Here are some rows, each followed by its group. Groups can overlap.
[ 1.6  0.8 -1.4  0.7 -0.4 -1.3 -1.9 -1.2 -1.3 -0.5 -1.  -0.8  0.7  0.2
  0.5  0.3 -0.8  1.1  0.1 -0.3  0.2 -0.3  1.4  0.  -1.4 -1.8 -2.3  0.3
  0.8  0.6 -0.5] j422
[-0.8  0.4 -1.1 -2.1  1.5  0.6 -0.7  0.2  0.7  0.9 -1.5  0.3 -0.3 -0.5
 -0.6 -0.6 -1.1 -0.6 -1.6  1.8  0.  -1.6 -0.5 -2.2 -1.5  0.3  0.3  0.7
  0.2 -0.7 -0.2] j188
[-1.2 -0.1  0.6 -1.3  0.6  0.7  0.2  0.4  1.3  0.3 -0.8  0.7 -0.1 -0.7
 -1.8  0.   0.6 -1.2 -1.3  0.3 -0.1 -0.6 -1.2 -0.7  0.4  2.   1.2  0.8
 -0.3 -0.3  0.6] j422
[-0.2 -1.2  1.  -0.3  0.8  0.2 -0.2  0.6  2.1  0.6  0.7 -0.1 -0.3 -0.6
 -0.9 -0.3  0.9  0.1 -1.9  0.1 -0.8  0.5 -0.3 -0.6 -0.7  1.3  2.  -0.8
  0.8 -0.2 -1.5] j422
[ 0.3  0.5 -0.6 -0.3 -1.   0.3  0.6 -0.7 -1.9  0.1 -0.7  0.6  0.5  0.1
  0.5  1.   0.2 -0.7  1.8 -0.9  1.   0.4  0.2  1.3  2.3  0.  -1.6  0.7
 -0.9  0.1  2.5] j959
[ 0.7 -0.9 -0.2  0.   0.   0.2 -0.2 -0.3  0.2  0.5  0.9 -0.3 -0.2 -0.1
  0.2  0.3  0.5  0.7 -0.8 -0.1 -0.3  1.1  0.7 -0.2 -0.6 -0.3  0.6 -1.
  0.9  0.2 -1. ] j324
[ 0.2 -0.5 -0.4  0.  -0.6  0.1  0.1 -0.2  0.1 -0.3 -0.5  0.2  0.   0.
  0.3  0.1 -0.1  0.3  0.  -0.6 -0.5  0.2  0.4  0.4  0.3 -0.3 -0.7  0.3
 -0.5 -0.1  0.3] j517
[-0.4  1.4  0.2  0.6  0.2 -0.2  0.5  0.7 -0.4 -0.5 -0.3  0.1  0.3  0.5
  0.3 -0.4 -0.6 -1.1  1.5  0.4  0.1 -1.3 -0.4  0.2  0.  -0.3 -0.5  0.5
 -0.5 -0.4  0.6] j324
[ 1.1  0.2 -0.4 -0.1  0.9 -0.2 -0.5  0.5  0.3  1.  -0.3 -0.1  0.8 -0.5
  0.3  0.3 -0.1 -0.4  0.   0.3 -0.3 -0.3  0.6 -0.2 -0.5 -0.3  0.  -0.5
  0.4 -0.4 -0.3] j594
[-0.8  1.8 -1.4 -2.3  0.9  0.6 -0.1 -1.4 -1.9  1.4  0.5  0.3 -0.6  0.7
  0.1 -0.4 -1.7 -0.1  0.9  2.5  2.6 -0.3 -0.7 -2.7 -0.7 -0.7  0.   0.
  0.9 -0.1  0.7] j517
[-0.3 -0.6 -0.7 -0.4 -0.9  0.8  0.9 -0.5 -0.7  0.2  0.1  0.4 -0.4  0.
  0.5  0.6  0.  -0.1  0.4 -0.3  0.3  0.8  0.   0.6  1.3  0.  -0.4  0.
 -0.7 -0.3  1.3] j959
[ 1.1 -0.3 -0.3  0.5  0.2 -0.6 -1.2  0.2  0.7 -0.2 -1.5 -0.3  0.9 -0.5
 -0.4  0.4  0.1  0.  -0.6 -0.9 -1.1 -0.4  0.9  0.5 -0.6 -0.2 -0.7  0.3
  0.1 -0.1 -0.1] j517
[-0.2  0.3  0.5  0.5 -0.5 -0.2  0.5 -0.2 -0.6 -0.7  0.7  0.  -0.3  0.4
  0.  -0.3  0.   0.3  0.6 -0.1  0.5  0.3 -0.2  0.4  0.2 -0.1  0.  -0.1
  0.1  0.5  0. ] j594
[ 0.5  0.3  0.1  2.4 -1.  -1.   0.3  1.8 -0.2 -1.9 -1.1 -0.5  0.6  0.2
  1.  -0.3 -0.4 -0.2  1.  -0.8 -1.7 -2.   0.4  2.1  0.1 -1.  -1.8  0.8
 -1.4  0.1  0. ] j517
[ 1.1 -0.8  0.  -0.6  0.3 -0.4 -1.6 -1.6  0.4  0.6  0.3  0.   0.2 -0.3
 -0.9  0.6  0.7  1.1 -1.1 -1.   0.4  1.9  1.  -0.6 -0.2  0.3  0.5 -0.5
  1.2  0.3 -0.7] j324
[ 0.1  0.4 -0.2  0.1  0.1  0.2  0.5  0.6 -0.1  0.1 -0.1 -0.1  0.3  0.
  0.3  0.1 -0.6 -0.5  0.4  0.3 -0.1 -0.6 -0.2  0.  -0.2 -0.3 -0.2  0.
 -0.4 -0.2  0.2] j324
[-1.2  0.4 -0.1 -1.2  0.   0.4 -0.2 -0.8  0.2 -0.4 -0.4  0.5 -0.7  0.2
 -0.7 -0.6 -0.5  0.2 -0.4  0.6  0.6 -0.2 -0.7 -1.4 -0.2  0.1  0.   0.9
 -0.1 -0.1  0.3] j188
[ 2.  -0.7 -0.6  1.1  0.9 -0.1  0.1  1.8  0.4  1.7  0.4 -0.4  1.1 -0.4
  1.9  1.2  0.  -0.5  0.7 -0.4 -1.3 -0.1  1.4  1.2 -0.1 -0.7  0.3 -1.6
 -0.2 -0.8 -0.5] j594
[-0.7  1.  -0.1 -1.2  1.5 -0.2 -1.3 -0.1  1.   0.1 -0.9 -0.2 -0.2 -0.3
 -1.2 -1.2 -1.  -0.1 -1.8  1.9  0.3 -1.5 -0.7 -2.5 -2.4  0.2  0.5  0.6
  1.   0.  -1.4] j188
[ 0.7 -0.8 -0.5 -0.2  0.9  0.4 -0.1  1.4  1.   1.5 -0.7  0.   0.9 -1.1
  0.4  1.   0.3 -0.8 -0.9  0.2 -1.  -0.6  0.4  0.3 -0.1  0.6  0.4 -0.6
 -0.4 -0.7 -0.1] j594
[-1.3 -0.6  2.   0.3 -0.9  0.1  0.5 -0.4  0.9 -1.5  0.5  0.4 -0.7  0.2
 -1.6 -0.7  1.6  0.3 -0.7 -1.   0.   0.9 -1.1  0.4  1.2  1.7  1.1  0.7
 -0.2  0.7  0.2] j422
[ 1.3 -0.1  0.4  1.5 -0.1 -0.8 -0.4  0.1 -0.3  0.2  0.6 -0.5  0.7 -0.1
  0.5  0.6  0.7  0.2  0.6 -0.8 -0.2  0.8  0.9  1.4  0.1 -0.3 -0.1 -0.9
  0.6  0.4 -0.7] j188
[ 0.   2.8  1.2  0.2  1.4 -0.7  0.2  0.5 -1.6  1.4  0.9  0.   1.1  0.5
 -0.3  0.3  0.2 -1.7  2.6  1.4  2.3 -1.1 -1.1 -0.4  0.1  0.8  0.7 -0.4
  1.2  0.5  0.6] j517
[ 0.8  1.1  1.1  2.2  0.  -0.8  1.3  1.5 -1.3  0.4  1.9 -0.6  1.   0.5
  1.8  0.2  0.1 -0.7  2.7  0.3  0.6 -0.4 -0.2  1.8  0.7 -0.5  0.1 -1.4
  0.1  0.2 -0.2] j188
[-1.1 -1.1  1.6  0.7 -1.8 -0.3  0.2 -0.6  1.2 -3.  -0.3  0.3 -1.   0.1
 -1.7 -0.9  1.4  0.9 -1.3 -2.  -0.9  0.5 -0.6  0.9  1.   0.8 -0.1  1.5
 -0.8  0.8 -0.1] j594
[ 0.4 -0.3  1.3  0.8  0.1  0.   0.9  0.7 -0.1  1.2  1.9 -0.1  0.3 -0.1
  0.6  0.7  1.  -0.2  0.9 -0.1  0.3  1.  -0.1  0.9  0.8  0.6  1.3 -1.6
  0.6  0.2 -0.4] j188
[-0.4  0.5 -0.1 -0.8  0.5  0.8  1.2 -0.3 -1.   1.8  1.8  0.  -0.5  0.3
  0.6  0.1  0.  -0.5  0.8  1.6  1.7  0.7 -0.6 -0.5  0.3  0.4  1.2 -1.4
  1.  -0.1  0.3] j517
[ 0.7  2.   0.8  0.9  0.4 -1.1 -0.9  0.4 -0.8 -0.1 -0.7 -0.3  1.5  0.1
 -0.4  0.1  0.4 -1.   1.4  0.   1.  -1.3 -0.2  0.5  0.1  0.4 -0.7  0.5
  0.5  0.7  0.4] j495
[ 0.2  1.5  0.4  0.5  0.  -0.6  0.3  0.5 -1.2 -0.4 -0.7  0.2  0.7  0.5
 -0.3  0.2  0.1 -1.2  1.7 -0.2  0.8 -1.2 -0.2  0.9  0.8  0.3 -0.7  0.7
 -0.3  0.2  1.4] j324
[ 0.6 -0.1  0.3  1.9 -0.6 -0.7  0.3  1.1 -0.2 -0.7  0.  -0.6  0.4  0.2
  1.1  0.1  0.   0.   1.  -0.6 -1.  -0.5  0.6  1.5  0.4 -0.6 -0.9 -0.2
 -0.6  0.1 -0.3] j188
[ 0.4 -1.7  0.   0.4  0.   0.1 -0.4  1.3  2.3 -0.7 -1.9  0.   0.5 -1.2
 -0.5  0.5  0.6 -0.4 -2.1 -1.6 -2.6 -0.6  0.6  1.2  0.1  0.7 -0.2  0.7
 -1.3 -0.7 -0.2] j517
[-0.3  1.5  0.4  1.1  0.9 -0.6  0.4  1.7  0.  -0.2  0.2 -0.7  0.2  0.3
  0.7 -1.3 -1.  -0.7  0.5  1.7 -0.2 -2.2 -0.9 -0.2 -1.4 -0.4  0.1 -0.2
  0.3  0.1 -1.3] j324
[-0.3  1.3  0.2  0.7  0.  -0.3  0.7  1.1 -0.9 -0.4 -0.4  0.   0.3  0.4
  0.5 -0.3 -0.4 -1.   1.4  0.4  0.2 -1.6 -0.6  0.6  0.4  0.  -0.6  0.5
 -0.5  0.1  0.6] j324
[ 1.  -1.3  0.1  2.2 -0.5 -0.8 -0.5  1.1  1.7 -1.4  0.  -1.   0.1 -0.3
  1.  -0.5 -0.3  1.5 -0.9 -1.  -2.4 -0.2  1.1  1.  -1.3 -1.5 -0.6 -0.5
 -0.4 -0.1 -2.4] j517
[-1.1  0.   0.  -2.1 -0.1  1.   0.3 -0.7  0.   0.3 -1.3  1.1  0.  -0.6
 -1.7  0.5  0.7 -1.2 -0.7 -0.3  0.8  0.  -0.8 -0.2  1.6  1.9  0.2  1.3
 -0.7 -0.1  2.3] j188
[-0.7 -0.6  0.2 -0.2 -0.7  0.2  0.3 -0.8 -0.3 -0.6  0.9  0.2 -1.   0.5
  0.  -0.4 -0.1  1.1 -0.1 -0.2  0.4  1.  -0.1 -0.2  0.5 -0.2  0.2  0.
 -0.1  0.3 -0.1] j594
[ 1.   0.3 -1.8  0.   0.1 -0.3 -0.8 -1.3 -1.2  0.3  0.5 -0.8 -0.4  0.7
  1.4 -0.5 -1.7  1.5  0.1  1.   0.4  0.4  1.  -1.  -1.8 -2.4 -1.2 -0.8
  1.   0.1 -1.3] j422
[ 2.3  1.1 -0.7  0.   1.7 -1.1 -2.2  0.1 -0.3  1.9 -1.2 -0.5  1.9 -0.3
  0.1  1.1  0.4 -0.8  0.4  0.   0.1 -0.5  1.6  0.1 -0.9  0.1 -0.4 -0.5
  1.5  0.  -0.2] j495
[ 1.2 -2.3 -1.4 -0.2 -0.1  0.3 -1.2 -0.1  1.8  0.3 -1.6  0.   0.2 -1.
  0.5  0.5 -0.2  1.  -2.  -1.4 -2.4  0.7  1.9  0.2 -0.6 -0.9 -0.9  0.1
 -0.6 -0.8 -0.7] j517
[-1.2  1.4  1.   0.4 -0.5 -0.3  0.9 -0.2 -1.4 -0.5  1.2  0.  -0.3  0.8
 -0.1 -0.6  0.1 -0.4  1.6  0.9  1.6 -0.3 -1.4 -0.1  0.6  0.3  0.1  0.1
  0.4  0.6  0.5] j594
[-1.1  0.4 -0.2 -0.7  1.4 -0.1 -0.8  0.4  1.3  0.  -0.4 -0.3 -0.8  0.1
 -0.5 -1.5 -1.3  0.3 -1.7  1.9 -0.3 -1.4 -0.6 -2.3 -2.4 -0.2  0.8  0.3
  0.5 -0.4 -1.9] j959
[ 0.7  1.6 -1.4 -0.3  0.5 -0.2  0.  -0.9 -2.3  1.4  1.6 -0.7 -0.3  0.9
  1.7 -0.3 -1.8  0.7  1.5  2.4  1.8  0.1  0.4 -1.5 -1.6 -2.  -0.4 -1.5
  1.6  0.1 -0.9] j422
[-1.1  1.1  1.1  0.6 -0.9 -0.4  0.5 -0.4 -0.9 -1.7  0.6  0.1 -0.5  0.9
 -0.3 -0.9 -0.1  0.3  1.3  0.1  0.9 -0.2 -1.1 -0.1  0.6 -0.1 -0.2  0.9
 -0.3  0.7  0.3] j594
[ 0.3 -0.2  0.7  0.4  0.3 -0.1  0.5  0.4 -0.1  0.8  1.4  0.   0.1  0.1
  0.3  0.5  0.6 -0.1  0.5 -0.1  0.3  0.6 -0.2  0.7  0.4  0.5  0.9 -1.
  0.5  0.1 -0.1] j188
[-1.  -1.9 -0.2 -0.7  0.2  2.   2.2  2.   1.6  1.1  0.2  0.5 -0.8 -0.9
  1.   0.3  0.1 -1.  -0.9  0.5 -1.7 -0.2 -0.6  0.3  0.8  0.9  1.4 -0.7
 -1.5 -1.5  0.3] j495
[-0.4  0.9  0.3  1.1  0.7 -0.5 -0.1  1.4  0.5 -0.6  0.  -0.6  0.   0.2
  0.4 -1.  -1.1 -0.3  0.   1.1 -0.6 -1.9 -0.5 -0.4 -1.5 -0.5 -0.1  0.
 -0.1 -0.1 -1.4] j959
[ 0.5 -0.3 -1.4 -0.1 -1.2  0.2 -0.1 -1.3 -1.6 -0.4 -0.8  0.1  0.   0.3
  0.9  0.7 -0.4  0.5  0.7 -0.9  0.3  0.8  0.9  0.7  0.9 -1.  -1.8  0.4
 -0.7  0.3  1.3] j959
[-0.6  0.3  1.1 -0.5  0.6  0.3  0.7  0.3 -0.1  1.   1.4  0.3  0.1 -0.1
 -0.6  0.2  0.6 -0.7  0.3  0.5  1.2  0.5 -1.1 -0.4  0.6  1.3  1.5 -0.7
  0.5  0.2  0.2] j517
[ 0.8 -0.2 -0.1 -0.3  0.2 -0.2 -0.7 -0.7  0.1  0.6  0.3 -0.1  0.2 -0.2
 -0.4  0.4  0.5  0.4 -0.4 -0.1  0.2  0.9  0.5 -0.3 -0.4  0.1  0.2 -0.4
  0.9  0.2 -0.4] j324
[-0.1 -0.4 -0.1  0.2  0.   0.  -0.1  0.3  0.4 -0.3 -0.1 -0.2 -0.2 -0.1
  0.3 -0.3 -0.4  0.4 -0.5  0.1 -0.5 -0.3  0.2 -0.1 -0.6 -0.5  0.  -0.1
 -0.2 -0.2 -0.7] j517
[-0.9 -0.9  0.6 -0.3  0.   1.   1.2  0.9  1.   0.2  0.4  0.3 -0.5 -0.5
 -0.2  0.   0.6 -0.4 -0.7  0.  -0.7  0.1 -0.7  0.4  0.7  1.1  1.2 -0.3
 -0.5 -0.4  0. ] j422
[ 2.  -0.1  3.1  2.   0.6 -1.6 -1.1  1.1  1.5  0.5  0.9 -0.2  2.1 -0.6
 -1.5  1.1  2.9 -0.6  0.6 -2.3 -0.4  0.9  0.5  2.   0.9  2.   1.7 -1.
  1.1  0.7 -0.6] j422
[ 0.5 -1.   0.3 -0.2  1.7  0.5 -0.2  2.4  2.1  1.9 -0.6  0.1  1.1 -1.5
  0.1  0.7  0.5 -1.4 -1.3  0.3 -1.6 -1.1  0.   0.  -0.3  1.3  1.7 -0.9
 -0.3 -1.  -0.8] j594
[-1.3  0.1  0.8 -1.5  0.8  0.8  0.4  0.3  0.8  0.9 -0.1  0.6 -0.2 -0.4
 -1.6  0.   0.9 -1.3 -0.9  0.8  0.8 -0.3 -1.3 -0.7  0.6  2.3  1.7  0.4
  0.3 -0.1  0.8] j422
[-2.2 -1.6  0.2 -1.3 -0.3  2.   2.2  1.   1.5  0.   0.3  0.8 -1.5 -0.5
 -0.1 -0.6 -0.2 -0.6 -1.3  0.5 -0.9  0.  -1.4 -0.5  1.1  1.1  1.5  0.3
 -1.8 -1.   0.5] j495
[-0.4 -0.4 -1.2 -2.3 -0.5  1.  -0.3 -1.8 -0.9  0.6 -1.1  0.7 -0.2 -0.5
 -0.9  0.9  0.3 -0.1 -1.  -0.1  1.1  0.8 -0.1 -0.6  1.   0.7 -0.7  0.9
 -0.1  0.2  1.8] j188
[-0.4 -0.4  0.7 -0.2 -0.1  0.4  0.4  0.5  0.7  0.4  0.2  0.1  0.1 -0.4
 -0.4  0.3  0.9 -0.4 -0.4  0.  -0.2  0.1 -0.6  0.2  0.4  1.1  0.8 -0.2
 -0.1 -0.1  0.1] j422
[ 2.   0.2 -0.8 -0.3  0.2 -1.  -2.7 -2.3 -0.6  0.8  0.  -0.5  0.9 -0.2
 -0.4  1.   0.2  1.5 -0.5 -0.7  0.9  1.6  1.6 -0.8 -1.2 -0.9 -0.8 -0.6
  1.9  1.  -0.9] j495
[ 0.2  1.7 -0.3 -1.7  1.6 -0.6 -2.6 -1.   0.3  0.8 -2.4  0.3  1.2 -0.5
 -2.2  0.4  0.1 -1.  -0.9  0.5  1.3 -1.2  0.  -1.7 -0.9  1.2 -0.4  1.4
  1.1  0.2  0.7] j188
[ 0.1  0.5 -1.  -0.4 -1.6  0.1  0.2 -2.4 -2.6 -0.9  0.2  0.4 -0.5  1.
  0.5  0.4 -0.3  0.7  1.9 -1.1  1.6  1.6  0.5  0.4  1.6 -1.2 -1.7  0.7
 -0.2  0.6  1.9] j959
[ 1.4 -0.4 -0.2  0.8 -1.   0.   0.7 -0.5 -1.3  0.2  0.7  0.2  0.5  0.4
  0.9  1.1  0.8  0.1  1.8 -1.7  0.3  1.7  1.1  2.   2.  -0.4 -0.6 -0.7
 -0.3  0.   1.5] j959
[-0.3  0.   1.4  1.6  0.1 -1.   0.   0.1  0.5 -1.1  2.1 -0.8 -0.8  0.8
  0.3 -1.5 -0.2  1.6 -0.1  0.5  0.   0.5 -0.2 -0.4 -1.3 -0.8  0.9 -0.9
  0.9  0.7 -2.7] j959
[ 0.1 -0.5 -0.6 -0.2  0.1  0.5  0.6  0.5  0.2  0.7  0.1 -0.1  0.  -0.4
  0.9  0.4 -0.4 -0.1 -0.2  0.4 -0.4 -0.2  0.1  0.  -0.2 -0.3  0.1 -0.6
 -0.4 -0.5  0. ] j594
[-0.2  0.6  0.3 -0.2  0.6 -0.1  0.2  0.   0.   0.9  1.2 -0.2 -0.1  0.2
  0.3 -0.4 -0.2  0.1  0.2  1.3  0.6  0.1 -0.5 -0.6 -0.6 -0.1  0.8 -0.8
  1.  -0.1 -0.8] j517
Which 4 groups are nearest to each row below, nearest first, going by the average distance to the group's rows?
[ 0.1 -1.6 -0.4  1.2 -0.9  0.7  1.9  0.9  0.  -0.3  1.6 -0.2 -1.   0.2
  2.  -0.1 -0.2  0.7  0.7 -0.5 -1.4  1.   0.4  1.4  0.4 -1.2  0.2 -1.3
 -1.  -0.8 -0.4]: j594 j324 j959 j517
Which 5 groups are nearest to each row below, nearest first, going by the distance to the centre of the group?
[-1.  -2.3 -0.7  0.3 -1.3  1.1  1.3  0.8  1.5 -1.5 -0.9  0.2 -1.1 -0.5
  0.6 -0.4 -0.4  0.6 -1.6 -0.8 -2.5 -0.2  0.1  0.8  0.4 -0.4 -0.5  0.5
 -2.  -0.8 -0.1]: j594 j517 j959 j495 j422
[-1.2  0.4  1.5 -1.6  1.3  0.7  0.7  0.5  1.2  1.3  0.5  1.   0.  -0.5
 -1.8  0.   1.2 -1.7 -0.3  0.6  0.9  0.2 -1.5 -0.7  1.   2.6  2.5 -0.1
  0.5 -0.5  0.9]: j422 j188 j495 j594 j324
[-2.4  1.2  0.5 -1.7 -0.5  0.4  0.2 -2.1 -0.8 -1.1  0.4  0.5 -1.3  0.7
 -1.8 -1.1 -0.2  0.4 -0.3  1.1  2.3  0.3 -1.8 -2.   0.2  0.6  0.2  1.3
  0.5  0.7  0.7]: j188 j422 j959 j324 j594
Which 5 groups are nearest to each row below, nearest first, going by the distance to the group's nearest row?
[-1.2  0.1  0.1 -0.7 -0.6  0.4  0.4 -0.8 -0.3 -0.9  0.2  0.3 -0.9  0.5
 -0.6 -0.7 -0.2  0.4 -0.1  0.4  0.5  0.3 -0.8 -0.9  0.1 -0.1  0.1  0.6
 -0.2  0.2  0.3]: j188 j594 j517 j324 j959
Which 4 groups are nearest to each row below, nearest first, going by the distance to the centre of the group?
[ 0.6  0.1  1.6  0.3  0.6 -0.9 -1.4  0.3  1.1  0.2 -0.7  0.1  1.3 -0.6
 -1.8  0.6  1.7 -0.7 -0.6 -1.2 -0.1  0.   0.1  0.5  0.5  1.9  0.8  0.4
  0.7  0.5  0. ]: j422 j495 j188 j594
[ 1.3 -0.3  0.5  1.9 -1.  -0.2  1.   0.6 -1.3  0.1  1.2 -0.4  0.7  0.4
  1.6  1.   0.9 -0.1  2.2 -1.3 -0.1  0.9  0.8  2.4  1.6 -0.4 -0.5 -1.
 -0.2  0.3  0.6]: j959 j594 j324 j517
Which 4 groups are nearest to each row below, nearest first, going by the distance to the group's nearest row?
[-0.6 -0.3 -0.3 -0.2 -0.3  0.4  0.8 -0.1  0.1 -0.2  0.5  0.1 -0.7  0.2
  0.4 -0.3 -0.3  0.1  0.2  0.1 -0.1  0.4 -0.2 -0.3  0.1 -0.3  0.3 -0.2
 -0.4 -0.4  0.1]: j594 j517 j324 j959
[-0.3  1.4 -0.1 -1.5  0.9 -0.5 -1.8 -1.2  0.1  0.1 -1.7  0.4  0.5 -0.1
 -2.   0.  -0.1 -0.5 -0.8  0.5  1.2 -0.8 -0.4 -1.7 -0.8  0.8 -0.3  1.5
  0.8  0.4  0.6]: j188 j422 j324 j495
[ 0.3 -1.1  0.7 -0.4  1.2  0.8  0.4  1.9  1.8  1.6 -0.5  0.3  0.8 -1.4
 -0.7  1.1  1.5 -1.6 -1.3 -0.3 -1.2 -0.4 -0.2  0.7  0.5  2.2  1.8 -0.6
 -0.2 -0.6  0.2]: j594 j422 j495 j517
[ 1.5 -0.1 -0.3  1.3 -0.3 -0.4  0.3 -0.2 -1.   0.1  1.1 -0.4  0.2  0.6
  1.5  0.2  0.   0.6  1.5 -0.8 -0.1  1.2  1.3  1.2  0.3 -1.3 -0.5 -1.2
  0.2  0.  -0.2]: j188 j959 j594 j517
[-0.8 -0.2  1.6  0.5 -0.7  0.   0.7 -0.5  0.4 -1.2  1.1  0.2 -0.6  0.6
 -1.1 -0.4  1.1  0.1  0.2 -0.8  0.2  0.9 -0.8  0.2  0.9  1.   1.1  0.1
  0.1  0.5  0.1]: j422 j594 j188 j517
[ 1.7  0.1  0.   0.9 -0.5 -1.4 -2.3 -0.8  0.2 -1.1 -2.3 -0.3  1.5 -0.4
 -1.2  0.8  1.1  0.3 -0.7 -2.2 -0.6 -0.2  1.4  1.3  0.1  0.2 -1.8  1.2
  0.3  0.7  0.4]: j517 j422 j188 j495
